In the data rows, the value 128 means zero.
Every row has a hidden score from 0 to 20. What is each row's score? 10 is about the middle. The score is a weighted sum of the row's numbers plus the product of two more (or one squared), each taken from its middle value.
130 138 122 140 125 131 108 141 140 101 142 91 136 163 112 164 120 107 148 126 119 102 108 104 ~ 15
138 133 136 116 124 133 142 139 103 141 113 142 144 132 127 126 125 118 128 129 115 125 130 147 ~ 7
145 119 127 119 122 125 127 152 103 113 121 138 160 102 121 120 123 108 129 134 121 136 107 128 ~ 10
96 99 131 143 119 119 171 140 150 121 144 164 120 117 140 116 101 169 100 101 132 150 133 109 ~ 3
144 125 106 160 117 136 96 127 148 96 136 109 100 117 131 150 143 133 134 157 135 113 123 112 ~ 15
118 107 143 112 139 132 101 118 109 111 132 115 139 134 120 150 135 88 149 150 136 141 139 115 ~ 10
114 115 138 136 135 112 134 120 140 117 134 130 107 142 149 129 130 160 103 129 123 103 141 109 ~ 7
132 120 131 131 128 119 120 137 105 131 130 143 139 113 135 117 112 116 121 131 115 130 125 134 ~ 11
128 125 149 130 120 113 144 145 97 123 119 141 148 145 114 132 105 128 132 112 97 134 126 130 ~ 11
100 94 131 124 131 119 106 120 136 140 142 120 122 115 136 144 129 136 104 127 128 107 111 108 ~ 5
126 124 131 119 132 131 130 130 104 145 109 136 149 132 123 122 114 121 118 122 120 128 141 157 ~ 10
158 174 114 108 122 139 160 119 114 138 100 122 138 148 126 93 145 132 134 128 119 136 153 150 ~ 10
144 142 126 104 126 133 127 102 143 125 102 109 124 141 128 137 170 110 134 142 136 135 135 142 ~ 7
141 139 137 126 125 122 131 141 103 127 114 134 150 126 134 121 108 118 118 115 104 132 137 135 ~ 10
130 145 87 173 154 145 108 97 170 119 187 101 73 102 153 127 137 173 88 98 138 84 52 79 ~ 13
142 126 157 122 133 127 145 139 109 134 113 127 136 118 121 133 115 117 129 115 100 128 111 123 ~ 9
101 108 155 132 125 112 145 145 111 127 116 149 135 116 121 137 93 138 145 111 118 136 128 128 ~ 13
68 92 171 142 134 83 151 131 157 147 137 174 107 119 131 123 87 144 129 91 143 146 133 117 ~ 13
136 127 90 168 153 146 97 102 147 129 164 82 96 106 145 111 130 173 113 118 150 82 68 88 ~ 18
100 125 139 153 138 104 182 129 158 122 132 160 95 112 132 114 97 164 112 89 136 139 121 96 ~ 12
137 125 155 101 131 118 137 135 103 143 122 119 146 112 109 141 108 111 135 103 101 131 103 123 ~ 10
135 121 147 112 124 126 134 144 107 142 131 135 157 114 115 133 111 114 131 126 116 126 114 132 ~ 8
139 148 124 116 128 134 141 128 111 144 104 141 145 139 132 112 119 121 127 123 112 128 134 157 ~ 10
130 104 88 143 135 161 94 105 142 141 168 86 107 102 120 145 128 134 110 154 138 102 86 98 ~ 10
142 107 103 143 117 134 101 117 145 96 141 96 110 125 127 173 135 133 113 135 121 99 106 109 ~ 15
129 130 154 108 123 123 127 130 108 146 122 150 137 142 126 127 111 120 114 129 122 127 135 152 ~ 6
135 104 121 130 119 115 132 157 100 138 124 144 135 103 133 123 91 133 120 104 112 140 125 122 ~ 10
124 118 117 146 116 126 97 120 149 125 139 120 104 137 131 159 129 124 125 159 125 105 136 124 ~ 12
140 132 116 111 129 137 139 134 114 134 101 140 149 117 123 116 129 116 124 121 122 132 130 159 ~ 10
102 121 181 125 144 114 165 112 140 134 125 153 118 140 119 136 109 145 138 101 113 135 129 121 ~ 11
146 143 118 112 126 141 158 120 106 124 105 126 146 134 117 118 142 123 120 115 119 129 132 149 ~ 9
140 129 132 137 113 134 121 105 156 128 136 117 93 166 133 161 141 137 142 150 138 120 133 139 ~ 11
127 99 123 122 137 120 116 122 133 123 123 118 120 119 134 146 133 126 119 136 131 117 110 107 ~ 9
86 109 178 119 138 100 139 122 124 145 129 148 124 131 116 147 98 125 146 105 119 130 117 128 ~ 14
134 108 111 182 141 148 99 121 170 130 148 122 99 114 123 149 129 149 81 127 141 101 82 91 ~ 11
134 166 96 113 133 133 145 125 112 153 99 155 145 117 124 93 137 125 139 144 131 144 156 166 ~ 13
145 167 112 126 132 135 155 116 114 160 95 154 136 135 127 98 139 129 123 142 123 138 160 167 ~ 9
115 132 130 117 131 133 130 138 108 132 110 141 145 132 123 115 115 123 128 130 119 138 135 154 ~ 8
133 124 140 111 128 124 119 115 136 143 117 119 118 141 142 149 165 119 119 139 128 116 150 138 ~ 4
116 98 99 169 120 139 74 142 159 101 163 119 112 109 139 160 130 136 109 161 139 98 99 107 ~ 11
130 132 111 126 124 133 136 142 101 121 111 146 149 119 128 104 126 115 116 133 122 136 144 159 ~ 9
126 103 91 158 122 142 84 162 150 75 150 111 112 96 148 160 141 133 114 158 132 99 105 99 ~ 11
125 123 120 121 149 127 145 121 139 123 133 113 120 109 138 119 129 138 103 116 133 101 98 94 ~ 8
125 139 120 120 127 137 143 133 105 130 98 135 145 128 131 110 132 133 119 138 125 134 160 164 ~ 7
150 197 81 115 123 158 155 152 87 82 152 109 205 203 101 69 161 72 174 171 172 161 190 182 ~ 10
137 116 121 130 118 134 114 118 154 125 122 106 97 149 142 165 137 135 154 149 139 127 127 128 ~ 11
119 104 142 137 117 114 153 144 117 119 129 148 118 125 144 114 112 155 119 120 114 138 152 122 ~ 6
129 103 129 121 140 131 124 110 134 143 143 118 118 114 151 137 121 143 106 125 130 102 112 111 ~ 8
124 119 136 124 127 126 114 145 111 138 128 155 149 106 124 113 110 113 138 146 138 135 128 153 ~ 12
129 139 138 161 152 111 108 140 178 154 158 179 129 158 119 111 90 126 121 87 186 159 95 102 ~ 12
121 103 96 144 127 158 96 124 134 112 161 99 113 119 127 146 132 131 117 168 148 110 107 98 ~ 7
109 123 160 126 132 125 112 126 110 158 124 156 142 131 126 121 104 124 114 127 118 123 145 152 ~ 8
128 118 99 156 146 153 80 106 152 131 161 91 114 95 130 138 132 149 111 133 157 83 68 83 ~ 13
104 120 171 134 130 102 170 117 138 115 121 149 106 140 133 124 114 155 127 110 112 136 148 119 ~ 10
123 100 103 162 125 136 84 135 154 100 154 108 115 103 136 165 134 137 110 148 140 93 86 94 ~ 12
125 119 101 164 130 139 84 135 153 95 151 105 104 108 143 150 143 157 77 159 133 90 99 100 ~ 7
128 97 131 160 122 146 101 117 154 117 158 125 105 129 132 162 137 153 96 155 133 88 112 105 ~ 6
141 150 110 112 129 124 143 129 118 137 100 128 145 123 109 97 146 117 141 133 127 138 139 154 ~ 13
123 141 94 97 129 118 124 109 158 128 97 99 147 142 112 122 188 94 154 146 157 132 144 133 ~ 10
106 94 150 124 123 112 145 144 147 111 121 152 137 104 130 128 108 126 129 112 129 138 125 119 ~ 10
139 123 109 142 93 117 134 170 75 133 128 150 146 123 135 100 93 140 117 119 99 147 150 126 ~ 16
126 125 132 136 130 124 129 129 144 104 121 128 114 126 137 137 135 142 110 134 123 112 120 102 ~ 8
109 117 148 125 108 104 121 159 92 132 128 145 161 122 106 127 98 108 147 120 113 143 128 139 ~ 13
144 178 86 69 124 146 168 122 109 117 119 92 171 164 107 107 173 87 173 151 168 148 147 170 ~ 7
140 128 119 149 119 135 104 130 145 107 138 92 105 128 133 169 139 125 123 145 123 98 127 110 ~ 11
103 110 149 136 125 95 164 129 152 119 129 148 107 129 127 119 109 151 127 98 141 141 126 107 ~ 12
175 193 91 100 131 152 184 125 126 125 80 113 143 130 105 81 164 139 154 131 123 158 139 165 ~ 11
133 104 136 107 128 115 109 125 129 143 131 109 122 126 129 156 147 103 121 129 134 122 125 124 ~ 6
123 141 139 90 127 123 138 106 135 152 97 113 118 161 124 155 175 117 155 139 149 131 151 140 ~ 5
158 124 134 105 120 120 137 118 133 124 118 94 126 135 129 160 166 109 129 126 120 119 125 122 ~ 6
136 173 110 104 132 130 151 121 121 152 87 135 134 146 114 97 136 133 142 130 128 145 151 172 ~ 11
119 105 132 110 128 141 107 127 117 121 136 130 128 122 124 138 126 122 139 137 125 124 133 117 ~ 15
142 135 128 111 128 123 119 138 106 130 122 135 148 109 127 127 116 107 123 124 116 135 118 142 ~ 10
131 123 138 123 126 128 114 143 105 128 112 141 149 123 130 124 117 108 120 135 125 131 126 148 ~ 9
131 131 153 123 117 122 127 142 101 143 124 138 138 132 131 132 105 133 115 114 104 125 140 131 ~ 9
157 106 114 107 127 118 113 131 140 122 117 97 143 102 118 151 165 98 144 126 139 124 97 116 ~ 11
146 124 133 115 132 137 139 139 111 134 131 130 152 112 120 122 125 114 141 123 118 136 116 135 ~ 9
170 171 131 187 166 143 142 133 203 151 180 231 99 150 126 44 87 166 149 66 156 255 77 121 ~ 13
136 151 112 115 127 126 137 116 115 158 98 140 146 123 126 111 126 120 127 126 125 136 139 153 ~ 11
127 127 159 110 129 120 129 91 127 172 118 110 109 157 126 163 147 127 131 128 114 117 145 132 ~ 5
134 110 135 108 114 126 110 124 138 132 118 111 125 127 139 149 159 107 138 145 117 121 138 127 ~ 7
115 90 143 126 122 125 107 115 134 136 140 127 115 118 133 142 146 127 112 143 124 110 127 118 ~ 6
106 139 107 165 177 157 110 56 182 201 197 86 69 107 140 127 121 197 99 78 143 71 80 76 ~ 12
105 124 93 126 180 125 139 105 176 159 176 83 111 104 137 130 120 184 58 84 137 96 94 74 ~ 6
121 123 150 113 122 110 152 127 114 131 120 128 128 131 118 135 109 132 130 108 106 125 125 124 ~ 11
121 122 152 131 130 133 99 141 120 108 130 127 141 163 127 129 118 96 143 144 138 116 153 142 ~ 12
133 113 128 116 122 131 104 124 138 131 120 121 150 117 126 139 149 98 122 135 132 111 117 125 ~ 8
110 122 173 125 122 104 170 105 128 118 116 140 106 153 130 129 108 163 120 108 106 130 153 123 ~ 11
154 141 135 109 129 129 142 128 104 129 125 129 140 127 111 123 125 111 130 121 110 127 114 134 ~ 11
102 114 132 166 133 97 170 138 148 104 141 163 102 101 142 97 108 160 115 103 141 143 122 99 ~ 13
149 145 137 120 113 120 155 133 95 132 120 123 139 126 120 121 115 129 114 109 98 130 131 130 ~ 9
143 114 127 119 113 121 114 120 127 118 121 114 119 128 135 149 156 110 125 142 124 121 134 117 ~ 9
147 120 124 110 126 131 110 120 138 124 114 115 138 110 136 127 166 117 133 148 131 124 134 126 ~ 10
135 179 80 127 112 160 120 158 111 82 144 111 184 198 121 85 151 71 151 171 183 150 175 162 ~ 10
147 127 132 111 125 129 137 141 107 140 116 124 150 116 125 133 108 106 135 110 104 125 110 122 ~ 10
126 113 102 171 120 148 101 143 153 80 173 108 110 106 139 143 151 154 87 165 140 89 105 97 ~ 7
140 123 69 148 171 163 110 81 159 180 182 53 86 85 129 124 130 185 124 90 136 110 57 85 ~ 15
144 113 135 127 115 126 105 126 128 104 131 120 124 123 144 142 144 121 123 147 129 119 127 116 ~ 9
112 109 138 154 123 142 90 116 150 133 157 112 108 151 127 170 129 143 92 158 134 92 117 124 ~ 7
142 134 143 107 120 125 142 128 102 143 109 140 147 135 111 129 113 110 133 118 116 124 135 143 ~ 11
136 134 112 136 110 148 110 117 156 114 137 118 102 147 147 143 159 134 134 169 140 120 155 144 ~ 7
123 179 97 184 155 138 108 101 195 101 156 123 89 118 125 113 131 151 92 69 153 126 81 84 ~ 16
145 186 94 101 119 161 148 105 131 104 115 107 140 198 128 124 173 96 160 169 151 141 156 161 ~ 6
139 132 117 133 114 146 120 112 159 136 134 108 101 157 124 154 145 137 143 149 139 118 147 139 ~ 9
150 131 121 100 118 123 131 126 126 115 117 91 123 126 129 147 163 107 137 132 120 121 106 109 ~ 8
135 142 118 115 124 139 144 135 101 115 108 136 145 120 129 102 135 122 125 140 115 131 150 158 ~ 9
91 105 119 173 128 140 66 133 156 117 173 128 105 118 143 163 114 155 92 165 148 89 116 109 ~ 8
122 116 127 112 124 139 111 131 125 116 128 111 128 121 113 131 130 107 139 131 120 130 123 116 ~ 14
129 123 134 114 122 127 99 130 135 136 122 120 124 122 138 142 160 116 128 145 136 125 151 126 ~ 17
149 164 112 104 124 135 155 112 112 156 96 134 143 128 121 106 141 116 136 122 121 139 141 157 ~ 10
98 72 141 119 126 114 65 128 139 169 132 138 121 102 138 165 118 101 132 140 147 119 124 135 ~ 9
143 153 99 107 130 138 141 145 121 143 102 126 149 115 116 91 139 119 138 135 128 140 137 160 ~ 11
147 167 117 90 142 138 162 88 142 117 91 89 117 139 123 129 204 140 170 132 148 145 168 147 ~ 9
133 183 119 95 148 138 163 97 128 166 92 139 131 142 113 98 149 127 168 136 148 158 141 165 ~ 10
124 138 113 142 118 148 84 123 146 107 122 117 117 144 123 156 129 115 130 158 134 110 120 125 ~ 13
106 109 145 123 115 105 132 157 99 142 118 148 152 125 110 137 100 109 145 110 118 148 126 138 ~ 10
136 98 135 121 120 124 119 114 130 129 131 115 123 131 135 148 134 126 120 132 111 107 116 110 ~ 8
126 107 111 160 127 149 95 133 148 94 154 108 121 109 135 154 141 142 94 155 132 98 102 101 ~ 7
147 172 97 102 131 130 163 111 123 160 89 136 138 120 122 84 152 136 152 131 145 160 148 164 ~ 11
146 160 102 114 126 136 146 122 113 136 97 135 143 118 129 89 141 129 126 133 130 143 148 156 ~ 11
128 123 140 121 129 124 120 143 107 136 131 136 150 111 122 134 110 101 137 124 124 130 117 133 ~ 11
124 122 161 119 123 119 145 135 119 122 121 134 133 114 119 134 113 130 137 110 102 138 120 118 ~ 9
146 142 124 114 121 137 140 109 142 127 113 110 120 148 134 132 171 126 128 143 125 131 146 136 ~ 4
139 139 111 122 126 137 129 131 101 126 115 138 143 123 133 107 125 123 122 133 116 136 152 159 ~ 10
143 146 128 107 129 140 145 98 146 137 101 113 124 139 127 127 181 124 148 144 147 118 150 143 ~ 8
125 101 118 148 124 153 93 130 148 104 155 111 119 106 142 149 133 144 103 158 136 110 107 104 ~ 5
132 102 146 115 124 120 105 116 127 136 132 115 126 131 134 152 139 112 130 134 117 111 124 117 ~ 8
117 134 181 114 140 115 152 115 118 134 128 141 119 137 108 138 111 130 145 121 100 131 129 127 ~ 10
139 136 113 123 123 132 131 137 102 122 112 134 147 117 129 113 129 129 117 133 120 129 149 152 ~ 10
124 123 141 100 126 126 114 113 137 131 119 129 145 124 132 146 156 103 129 130 133 118 123 124 ~ 6
108 146 116 134 170 123 151 81 154 160 158 69 95 109 140 118 122 167 106 70 156 107 104 78 ~ 14
136 126 138 121 121 128 126 131 97 153 122 143 138 130 130 126 103 114 117 126 113 132 141 133 ~ 9
133 135 141 111 126 123 129 99 146 164 110 118 118 134 136 144 168 119 130 143 134 127 148 139 ~ 4
109 103 152 134 132 109 158 128 140 106 129 145 112 112 133 130 109 146 126 106 127 146 121 108 ~ 11
99 114 173 136 135 105 172 123 141 115 115 152 110 138 129 125 101 155 122 102 116 139 150 120 ~ 12
116 133 142 112 123 133 135 124 99 161 115 149 133 147 133 124 109 128 113 125 118 121 160 168 ~ 6
103 103 96 153 123 153 97 118 135 99 153 118 103 117 121 141 136 142 119 180 144 114 121 108 ~ 10
154 130 123 122 114 129 125 159 98 102 114 132 149 100 140 101 122 110 126 128 110 137 122 129 ~ 14
115 127 174 121 138 119 144 126 137 113 131 142 129 126 116 134 127 133 138 125 112 135 119 125 ~ 8
131 134 142 130 122 94 182 118 140 101 127 136 107 132 127 126 128 131 149 99 118 138 124 107 ~ 17
140 127 141 120 126 121 139 132 106 140 121 142 142 129 128 124 110 122 121 123 107 125 135 136 ~ 9
142 96 133 118 119 134 124 127 126 96 127 120 133 111 145 125 159 122 124 144 133 114 117 115 ~ 6
136 164 143 141 136 105 128 110 153 150 130 147 109 144 134 126 112 132 126 67 149 132 87 94 ~ 13
118 99 126 117 113 103 126 152 107 148 119 142 146 94 123 140 86 125 133 101 116 140 109 121 ~ 12
150 136 127 106 120 129 139 133 105 127 119 140 145 128 133 122 127 114 127 131 112 129 132 140 ~ 8
122 87 108 155 123 140 82 141 148 118 153 109 125 107 132 177 128 126 117 151 136 105 91 109 ~ 11
123 100 131 131 114 108 126 150 106 131 130 147 133 104 130 126 98 132 119 117 109 129 123 127 ~ 11
140 150 104 94 129 134 144 126 113 133 136 105 172 167 112 119 153 84 154 154 153 143 148 164 ~ 10
151 136 121 118 125 129 137 145 100 121 120 117 153 112 128 121 128 106 125 121 114 138 103 126 ~ 8
108 134 89 153 168 169 82 74 159 192 170 89 72 104 141 119 123 189 101 102 124 106 102 99 ~ 12
88 116 155 160 139 88 168 125 151 136 143 170 97 120 134 116 90 169 111 98 135 132 143 107 ~ 14
147 145 109 112 123 133 146 148 103 124 102 123 151 125 130 103 140 118 125 120 114 134 133 147 ~ 8
96 116 139 137 117 105 126 163 86 136 119 148 155 123 104 136 99 113 151 120 110 147 127 137 ~ 12
133 128 120 125 119 128 121 151 104 119 114 144 151 108 132 112 124 108 113 134 123 131 132 151 ~ 9
131 103 161 105 137 124 115 102 136 157 120 126 122 162 133 153 132 118 114 134 112 111 137 131 ~ 5
134 129 124 112 114 124 125 143 113 130 111 141 146 117 130 133 121 117 130 126 118 131 126 137 ~ 10
152 131 107 129 126 144 127 116 152 130 129 99 108 137 123 159 146 144 140 145 137 121 125 135 ~ 11
103 93 96 153 126 147 83 124 139 115 152 112 102 116 124 147 128 126 117 182 156 116 121 106 ~ 10
140 128 137 128 118 120 121 139 94 137 115 143 142 118 129 122 110 118 120 128 117 123 134 139 ~ 12
128 125 142 111 127 131 128 104 147 154 115 121 118 123 130 143 160 117 131 152 147 126 160 149 ~ 6
118 103 109 161 110 133 83 140 155 81 149 118 103 118 140 159 117 158 94 155 134 89 102 104 ~ 11
151 150 94 95 128 137 147 120 128 115 114 97 138 145 120 136 183 106 158 156 151 139 144 141 ~ 7
96 124 167 128 124 110 133 140 94 138 115 145 147 135 105 137 102 108 154 119 108 139 126 145 ~ 13
144 176 122 97 135 132 158 111 113 145 103 130 136 126 116 106 145 130 150 120 127 146 127 158 ~ 11
133 122 141 127 125 126 124 149 104 140 115 146 144 112 124 127 103 110 126 111 114 131 128 138 ~ 11
131 125 117 149 130 136 101 128 143 120 127 104 98 134 133 162 134 127 118 147 132 98 119 114 ~ 11
142 107 140 127 121 125 115 129 132 126 128 116 119 136 144 146 142 128 118 133 120 112 125 111 ~ 6
145 141 139 114 132 129 141 141 113 128 121 137 153 120 115 121 125 124 143 124 118 135 116 133 ~ 10
110 129 115 184 123 143 113 141 173 98 151 144 109 112 121 122 125 151 100 127 149 68 95 102 ~ 16
136 163 116 108 136 145 142 119 126 138 107 131 142 122 137 98 139 129 149 137 136 153 143 159 ~ 8
136 147 109 112 129 132 136 143 103 126 109 147 147 111 128 103 136 119 131 130 122 140 137 158 ~ 12
130 142 121 111 133 127 130 126 117 156 103 138 142 127 116 106 135 123 140 131 121 137 133 158 ~ 11
134 165 100 100 133 129 147 126 123 158 98 141 147 124 115 93 137 130 148 133 129 141 151 173 ~ 13
143 171 122 99 141 138 166 108 115 146 86 131 137 131 116 106 149 134 166 122 135 148 132 165 ~ 12
101 86 138 117 134 129 105 135 123 156 151 125 124 116 124 154 117 115 126 124 132 113 126 121 ~ 7
140 142 141 104 124 132 155 131 103 127 113 120 146 130 117 132 123 123 134 115 97 124 126 123 ~ 8
115 104 100 159 111 169 99 117 137 97 163 101 124 105 128 137 147 140 119 184 161 116 116 103 ~ 6
136 122 130 105 125 120 119 110 136 140 119 111 119 134 126 154 158 116 146 136 133 121 139 130 ~ 9
